A =
[[ 51   6  27  35 -38  17  -3  29  22  51  21 -27 -21  24]
 [ 47 -53 -31   0   2 -10  36 -23 -23  11 -45  24   8 -34]
 [ 68 -60 -13  28 -21 -28   7  -7  15  18  -2 -31  17  -2]
 [ 12  -7 -20 -10 -54 -34 -12 -50  28 -54  -4 -24 -23  -5]
 [ 12  -6  -7  -9 -59 -28 -18 -49  24 -52  -2 -35 -19  -5]
 [-29 -16  -2   6  23  33 -28  37 -10 -25  53  30   0 -54]
 [ 12  -7  -5  -9 -60 -27 -18 -49  23 -52  -2 -37 -19  -5]
 [-27   8  29  -5 -51  46  11  18 -31  -9  45 -33  -8 -35]
 [-47  19 -35 -50  -3 -29  32  10 -11  25 -29  18  -6  47]
 [-25  39  13  33  61 -31 -29  -4  -3 -15  -1  -1  51  25]
 [-32  -6   1   6   3  42  -8  38 -20 -20  61  18  -2 -56]]
Indices start at 1.
The entry at row 3, column 1 is 68
Which number is the entry at row 1, column 2?
Answer: 6
Which number is the top-right entry?
Answer: 24
Which number is the entry in the bottom-left corner?
Answer: -32
Which number is the entry in row 1 and column 3?
Answer: 27
The entry in row 2 and column 3 -> -31
Which number is the entry directly above -32?
Answer: -25
Which number is the entry in row 3 and column 3?
Answer: -13
The entry in row 2 and column 1 -> 47
The entry at row 1, column 1 -> 51
The entry just left of 1 is -6
The entry directly below the largest entry -> 12
Which number is the entry just right of the largest entry?
Answer: -60
Which number is the entry in the bottom-right corner?
Answer: -56
Which number is the entry at row 2, column 2?
Answer: -53
Which number is the entry just right of -45?
Answer: 24

array([[5805, 4746, 6475, 2722, 6691, 5153, 1243],
       [3983, 9912, 6083, 1970, 3468, 5818, 3062],
       [3995, 6217, 2831, 2570, 5359, 2776, 4101],
       [7227, 5435, 5637, 5714, 2613, 3681, 3325],
       [6479, 2005, 1031, 1569, 4704, 7168, 5228],
       [6946, 5876, 4930, 1373, 3409, 1243, 1239],
       [4272, 2008, 6967, 4772, 2591, 2916, 3517],
       [7565, 4196, 6567, 1336, 5870, 8507, 8729],
       [7691, 5224, 2246, 4659, 5023, 6660, 3908],
       [6229, 5525, 1033, 1330, 2657, 2533, 2950],
       [4488, 9710, 5824, 6989, 6197, 7582, 6360],
       [5984, 3028, 2866, 3643, 5794, 1528, 6192],
       [5000, 2975, 5475, 6741, 3712, 1220, 1417],
       [6576, 9429, 3551, 6131, 6188, 5634, 2332]])
Rows and columns are numbered from 1.
The entry in the top-left corner is 5805
Give the entry directly above 6229.
7691
Give the entry in the bottom-left corner.
6576
Give the entry in row 2 and column 1.
3983
The entry at row 1, column 2 is 4746
Give the entry in row 2 and column 2.
9912
Give the entry directly above 2005.
5435
Give the entry directly above 3643.
6989
The entry in the bottom-right corner: 2332
The entry directly below the largest entry: 6217
The entry at row 3, column 1 is 3995
The entry directly above 3908 -> 8729
The entry directly below 6567: 2246
The entry in row 1 and column 3: 6475
Give the entry directly above 1970.
2722
Give the entry just right of the largest entry.
6083
Give the entry just left of 4704.
1569
The entry just right of 7691 is 5224
The entry directly above 2533: 6660
The entry directly above 5714 -> 2570
Give the entry just right of 7565.
4196
The entry just left of 1239: 1243
Give the entry at row 3, column 3.
2831
The bottom entry of the column that holds the largest entry is 9429
Give the entry directly above 2776.
5818
The minimum: 1031
The entry directly above 5475: 2866
Give the entry just right of 5818.
3062
Give the entry just right of 6691.
5153

W = [-17 -12 -58  76 -38]
What is the entry just left of the centre entry? -12
What is the maximum? 76

array([[40, 84, 55, 53, 77, 64, 48],
       [49, 24, 30, 51, 76, 42, 48],
       [63, 70, 48, 37, 26, 66, 39],
       [56, 83, 60, 38, 39, 82, 32],
       [61, 52, 65, 47, 42, 13, 75],
       [40, 47, 62, 70, 94, 46, 59],
       [62, 58, 52, 34,  6, 39, 60],
       [43, 49, 54, 68, 99, 45, 56]])
Rows and columns are numbered from 1.
The entry directly above 54 -> 52
The entry in the top-left corner?
A: 40
The entry in the top-right corner?
A: 48
The bottom entry of the column that holds the smallest entry -> 99
The entry directly above the smallest entry -> 94
The entry in row 1 and column 2?
A: 84
The entry just right of the largest entry: 45
The entry in the bottom-right corner?
A: 56
The entry directly below 94 is 6
The entry directly above 63?
A: 49
The entry directly above 51?
A: 53
The entry in the bottom-left corner: 43
The entry just left of 37?
A: 48
The entry just right of the smallest entry: 39
The entry just left of 83: 56
The entry directly below 75?
A: 59
The entry at row 2, column 2?
A: 24
The entry in row 3 and column 1 -> 63
The entry just left of the largest entry?
A: 68
The entry directly below 66?
A: 82
The entry directly below 38 is 47

((69.660, 74.129, 60.974, 40.184, -152.167, 84.502, 70.994, 73.862, 73.013), (-163.598, -167.085, -158.036, 203.880, 191.501, -173.976, -164.399, -166.756, -166.557), (176.548, 184.338, 159.076, 111.802, -239.268, 203.385, 179.265, 183.903, 181.758), (236.796, 247.391, 219.287, 140.110, -275.531, 270.621, 239.438, 246.704, 245.588), (183.510, 191.053, 164.444, 182.536, -204.414, 210.531, 186.509, 190.682, 187.967))
The entry just right of the smallest entry is 270.621
The entry just right of 111.802: -239.268
The entry just right of 247.391 is 219.287
Which number is the entry just left of 73.013?
Answer: 73.862
Which number is the entry just right of 270.621?
Answer: 239.438
The entry just right of 203.880 -> 191.501
The entry just left of 159.076 -> 184.338
Which number is the entry just left of 210.531?
Answer: -204.414
Which number is the entry just right of 236.796?
Answer: 247.391
The entry just right of -204.414 is 210.531
The entry just left of the largest entry is -275.531
Which number is the entry just right of -158.036?
Answer: 203.880
Which number is the entry just right of 203.385?
Answer: 179.265
The entry just left of -158.036: -167.085
The entry just left of 179.265: 203.385

Questions about the array below. Indices start at 1.
1) Report the entry just left of the smallest entry.
2) Report the bottom-right entry.
3) Report the bottom-left entry.
4) Report the entry at row 1, column 1.
5) Report the entry directly below 29.
6) Report the entry in the top-right corner.
7) Report the entry directly above 18.
8) Report the entry in row 3 and column 1.
49	-21	-15	10	-16	-39	-31	3
9	-26	-7	7	3	-12	-13	-24
-10	-24	2	1	21	3	2	-29
-31	7	10	-1	5	22	20	-7
-12	-47	-20	3	34	0	-25	-63
-1	-9	-17	1	9	-1	-17	-14
-20	-9	2	-8	29	16	6	-23
-7	1	0	-2	4	5	1	-3
8	32	18	-2	-29	-2	17	42
40	8	-5	5	-27	-28	-12	33
-45	0	16	-16	42	37	24	-26
-29	3	-5	-5	17	23	1	-18
1) -25
2) -18
3) -29
4) 49
5) 4
6) 3
7) 0
8) -10

Questions about the array below. Indices start at 1.
1) Report the entry just left of the largest entry.
2) Report the entry in the bottom-left corner.
3) Report the entry at row 1, column 2.
4) Report the entry at row 1, column 1.
5) Report the entry directly below 2.40.
6) Report the entry in the top-right corner.
7) Report the entry just right of 4.75.
8) Report the largest entry.
  2.40   -9.98   14.03   -9.93
  2.98   -1.75  -13.43  -15.00
 15.89   14.14    4.75   -3.43
 -1.21   24.88   20.83  -10.16
-22.32   15.94  -19.30   -3.86
 -2.32   21.73  -15.48   -7.79
1) -1.21
2) -2.32
3) -9.98
4) 2.40
5) 2.98
6) -9.93
7) -3.43
8) 24.88

Questions about the grid below. Rows and columns are numbered from 1.
1) The top entry of the column that holds the largest entry?
2) The entry at row 1, column 1?
3) The entry just left of -16.29?
4) The bottom-right entry?
5) The entry just left of the largest entry?
6) The entry in row 2 and column 2?
7) The top-right entry?
8) The entry just left of 9.96?
[[-10.78   8.43 -16.29  19.88  -3.56  14.59]
 [ -6.17   8.85   0.04   7.45   9.96  -3.55]]
1) 19.88
2) -10.78
3) 8.43
4) -3.55
5) -16.29
6) 8.85
7) 14.59
8) 7.45
